Each named move below is a turn or a mirror, shown by a few rows before and after it. Which moves, in which order, take the first row of each later pair to the second? The first pair is answered.
J_562 (before |-> after):
[ 35 -10  -5  -9  12 -10  -3 -22  12   4  -4   1  34   3  -4  -2  20  14] |-> [ 31   4 -11  -5  12   1  -2 -34  -3   7  16  -4  15  10  19  13  -3  21]
[ -4  -7  -1  -8   0  -6   0  14   7  -7  -3   1  -8  -8 -10   7  -1  -5] |-> [ -5  -3  -1  -7   1   0   1   9   1  -5   6   0 -16  -5  -2  12 -10  -4]
[ 21   9  -4  -5  23   0  -6 -16  11  -8  15  -1  10  16  12   0  16   7] |-> [ 21   6  -4  -7  23  -1  -6 -14  13  -8  13   0  15  14   5  -4  22   5]
J_865 (before |-> after):
[-12   1 -21   2   6   9  -3  23  -5 -24  -2   0 -28  -6  -4   3  -7 -13] |-> [  2   2 -22   0  18   8   8  -3  12 -23 -19  -5  -2  -5   7   8  26  -9]
[ 12  -2  14  -4  -9  -1  -9 -16  -6  11  31   7  10  14   9 -11 -31  20] |-> [ 18   0  12  -5  -2  -1  -5 -29  -1  13  24   5  21  17  14  -8 -16  23]
[  1  -4   0  20 -27   6   3  -4 -11  13 -16  14  22  13  -4 -16  -4  11] |-> [ -2  -5   1  20 -28   5   2  -1 -12  13 -14  16  17  12  -4 -16  -8  11]
[  3  14 -11 -21  16   7  11  11  17 -17  17 -21 -39   1  18  18   9  -2] |-> [  5  15 -11 -21  17   7  13   9  20 -17  14 -21 -36   0  19  19  14  -1]
J_561 (before |-> after):
[  0   1 -10  -1  -2   5   0  -8  -7   4  -9  -1  20  10  -6   0  12  17] |-> [  0  -3  -8  -3  -4   4  -8   6 -12  -3  -1   5  16   9 -16  -8   4  14]
[ -9  11   5   5   5   3  -3   6  -6  -5   5   0 -29   9   0   9  -7  -1] |-> [ -9  12   6   6   8   5   5  -5  -3  -1   4  -4 -24   9   9  15   2   1]
[ -1   3   9   2  -9   3  -7  -3 -10   4  -2  -1   6   1  -3  -7  -4   5] |-> [-2  5 10  1 -8  3 -4 -9 -8  6 -3 -2  8  0  2 -4 -1  5]
[ -1  10  -6   2  -1  10  -1 -11  -6   3  -1  -3  12  10  10  -3  -4   4] |-> [ -4   8  -4   1  -2   9  -9   2 -11  -3   5   1   9  12   0 -10 -13   1]
J_285 (before |-> after):
[ 10   1  -4 -12  10  -2   5   6  10 -16  12  -4   2   0 -10  -5  14  -7] |-> [  5  -2   4  -3  -4  -1  18 -15   8  10   0 -10  18  -3  -1   0  11   6]
[  3  -1  -9   4   9   7   0   8  -5  -6 -20   7  16 -17  -7   0   2  -8] |-> [  1  -1  -8   5   7   8   0   7  -5  -2 -21   4  19 -17  -6   0   4  -7]
[  4 -22  28 -13   7 -30  17   7  18  17  10  -3  15   8 -27 -23  10  15] |-> [  5 -20  26 -16   8 -29  15  13  19   9  14  -1  10   8 -29 -24  10  10]
[  9  -2  13 -12  -2 -16   7  -2  15  14   1   4   1   3 -18 -10   3   2] |-> [ 11  -2  11 -12  -1 -17   5   1  16  11   1   6  -1   3 -20 -10   3   0]
J_262 (before |-> after):
[-11 -12  17   7 -10   4  -6   9  -4  12   1   1   6  -5  -9 -15  -6  10] |-> [-11 -11   6   7  -2   7 -10  13  -4   0 -12   3  11  -8 -11 -15  11   0]
[ 21 -11   5  -7   9 -21   0   6  26  -5 -19  10   7  15  -8   4  24 -21] |-> [ 10   1  -9  -5  13 -14   0  17  16 -16  -6   6 -26  14   3  19   8 -30]
[ -3  13  -4  -5   8  17   5 -12   0 -15  14  -4 -23   6  24   5  -3  12] |-> [  5   4  17  -7  -3  11  10 -21   5   5  15  -4  -5  10  18  -5  -3  25]
[  0  -5   1   1   5  -8 -15  32   4  -7  -3   4  -3  -7 -21  -8   9 -13] |-> [ -3  -2   4   1   1  -5 -11  33   0  -2  11   2 -22  -4 -13  -3  -7 -10]
Then:
Between the rows of a pair lie 2 to 4 moves.
[ 16   6   3 -16  12   1   2 -14  19   0  -6  -2  22   7   2 -17  26   6] |-> [-17  18 -15   0  -5  17  -1   6 -13   1   4  -7 -27  -4  16   2 -19  -5] => J_262 J_285 J_262 J_865
[  3  -9   0  11   5   8 -10 -14  -2  12 -24   3  41  -1  -6 -12  11   1] |-> [  2  11 -20   6  24  19 -18  -4 -13 -14  15   1 -10  12  19   8 -18  -6] => J_562 J_285 J_561 J_865
[ 10  -4  11  11  -2   0  19  -9  17  23  10  -6  -2   1 -24   3  -3  13] |-> [ 11  -8   9   8  -1  -2  14  -2  19  18   6   0   3   1 -32  -4   2   9] => J_865 J_285 J_262 J_285
[ -6   2  12  -2 -19  12  -1  12 -12  17  27  12  -3   9  -9   1 -39   5] |-> [  2   8   8  -3  -9  17  -4   1 -11  14  34  11  -2  18   2   5 -36   9] => J_562 J_865 J_562 J_561
[-18  14 -18  -1 -14   2 -12   1 -26  15   2   4  -6   3 -13  -9 -33  -2] |-> [-11  18 -16  -6  -8   2 -13  -1 -23  10  15   4 -13   8  -7  -9 -36   1] => J_865 J_262 J_561 J_262
[ 15   5 -10   0   2   6 -11  -9 -25   1  -2   6   8   9  18  11   8  -6] |-> [ 14   1 -10   1  -1   5 -17  -4 -25  -2  -7   9  14   9  10   5  10 -10] => J_865 J_262 J_262 J_262
[  5  -5  21   6 -15 -23  15  -7  12  26   3   5  32   0 -10  -5   7   4] |-> [ -2  -2  -5   8  -4 -16   9  -5  12   6 -21   5  34 -10 -10   2  33 -14] => J_865 J_561 J_262
[ -2   1  11   7  14 -17   9 -10  30   5  -1   3  22  -9 -10 -13   6  15] |-> [-20  12   1  18  -1  -5  18 -14  10  15   2  -6  -4 -14   9   4 -20  14] => J_262 J_561 J_262 J_285
[ 20  -5   3 -16  18   3 -17   8   1 -30  24  17  11  14 -11 -18  -5   3] |-> [ 18  -7   6 -13  21  -6   4  -3  25 -23  -5   5  22   1 -10 -14  31   0] => J_561 J_262 J_262 J_562
[-15 -15   3  -2 -16   3  -4  24 -13  -4  -3   8  -3  -8 -23 -14 -11  -7] |-> [ -6   2 -20  -1  11  10   6 -10   3 -17 -17  -3   5  -8   7   9  27 -12] => J_562 J_865 J_262 J_562
[ -9 -11  11  -7  -7  -7  -2   8 -26  14  -2  18   3  -3   0  -7 -28  -4] |-> [  8  -1  -4 -18  32  -9   0  -2   0 -14  -4  13   2   1  12   3  14 -13] => J_561 J_285 J_865
[ 11  -5   4  -5  -2   0 -20  22 -11 -13  18  16  -1  10 -21 -17 -17  -2] |-> [ 12   2 -17  -6  18   5 -20  12  -6 -32   7  14  -1   6 -10  -7   8 -12] => J_865 J_285 J_561 J_262
[-24  10  -2  10  -8   4  11 -15   3  23 -18  -7  -8  -3  -3   3   2   0] |-> [ -8   7  16  -1   1  -6  15 -13  16  25   6  -7 -13   9  -3  -2  -7  11] => J_285 J_865 J_262 J_262
[-11   0  17 -16 -10 -18   7  12  28  -3  -2 -10   4 -14 -20 -10   5   1] |-> [ -4   1  13 -18  -5 -15  -4  20  21 -15  10  -3   0  -8 -24 -15  -5   1] => J_562 J_865 J_562 J_561
[ -8  -7 -10   9  -5 -13  -3  14 -14 -11  -8   4 -11   9 -24 -11  -5   3] |-> [ -2   0  -6  12  -3  -7   5 -16 -19   1   6  -4  -9  20   4   3 -15  19] => J_865 J_562 J_262 J_865
[  4  16  21   0 -11   8   0 -35  -2   5   1 -16   9  14  15  -6  -3  11] |-> [ -1  23  13  -3  -8  10  -3 -21  -6  -4  16 -18 -18  13  19   1 -16   5] => J_865 J_285 J_561 J_865
[  4   5 -15  -6  15  -3  -7  15   9 -23   6   4 -16  -7  -6   1  14 -15] |-> [-10   7  -8   2  -3   3  -5  16 -11  -6  14   3 -30  -7   1   4 -17  -8] => J_562 J_285 J_865 J_285
[ 11   6 -11   0  14   8   1 -12   2  -1  -3  -4   7   1  16   7   5   4] |-> [ 13   1   1  -1   7   1   5 -11   7   8  -6  -5  15   0  10   2   5   9] => J_561 J_262 J_562 J_561
[ -7   8  -3  17  -3   8  12 -20  -4  14  -6 -13   5  -3  29  24   4  12] |-> [ 13  11 -15   4  24  10 -10 -12   0 -20  11  -2   2  10  23  17  12   5] => J_561 J_865 J_285 J_562
[-14   0   7  20 -25   1  17 -17 -13  20 -20  -7  18  -1  -1   4 -11   8] |-> [ -2 -10   4   5 -12  -6 -13  21 -11 -13  -9  12  18   2 -34 -19  -5  -8] => J_561 J_865 J_561 J_285
[  5  -8   3  -1  -7   6 -13  11 -13  -4   9   9 -10   0  -6 -13 -11  -3] |-> [ -3  -9   0   8 -16  10 -10   5 -19   4  -6   5  -1  -7  -5  -9  -8  -3] => J_285 J_561 J_262 J_865
[-24 -14  -2   4 -11   6   1  -8  -7   1 -24  12  27 -18   7  -7   4 -16] |-> [-25 -13  11  -6 -11  -3   0  21  -5  -4   7  13 -10 -16  -4 -12 -23 -19] => J_285 J_262 J_562 J_262
[ 18   2 -13 -11  21 -19 -11  15   4 -23  -2  -4   0   1  -7   3  16 -19] |-> [  4   3   4   9 -14 -11  10 -22 -12  26 -14 -14  18  -2  13  12  -2   5] => J_865 J_285 J_562
[ 16 -17  -9   2   0   2 -19 -15 -15  -7 -14  13  22   1  -6 -22 -12   0] |-> [  4  -2 -28   8   4  11 -13 -20 -22 -13 -10   4  -4  -3  16  -1 -20  -7] => J_262 J_865 J_285 J_262
[ 23  14   0   7  16  10  -3 -27  21  10  21   0   4  14  28   0  -5  20] |-> [  1  -4  12   7 -10  -4 -11  32  15  11  12   9 -13  -4 -23 -24 -27   2] => J_865 J_562 J_561 J_865
[  0  -3 -10   3   3   7 -24  18 -14 -18  -3  10   7   4  -8 -18 -14  -8] |-> [-13  -1  -7   9  -8   7 -15  20 -19  -5  -4   4  -8  -2  -3  -9 -28  -8] => J_562 J_561 J_562 J_865
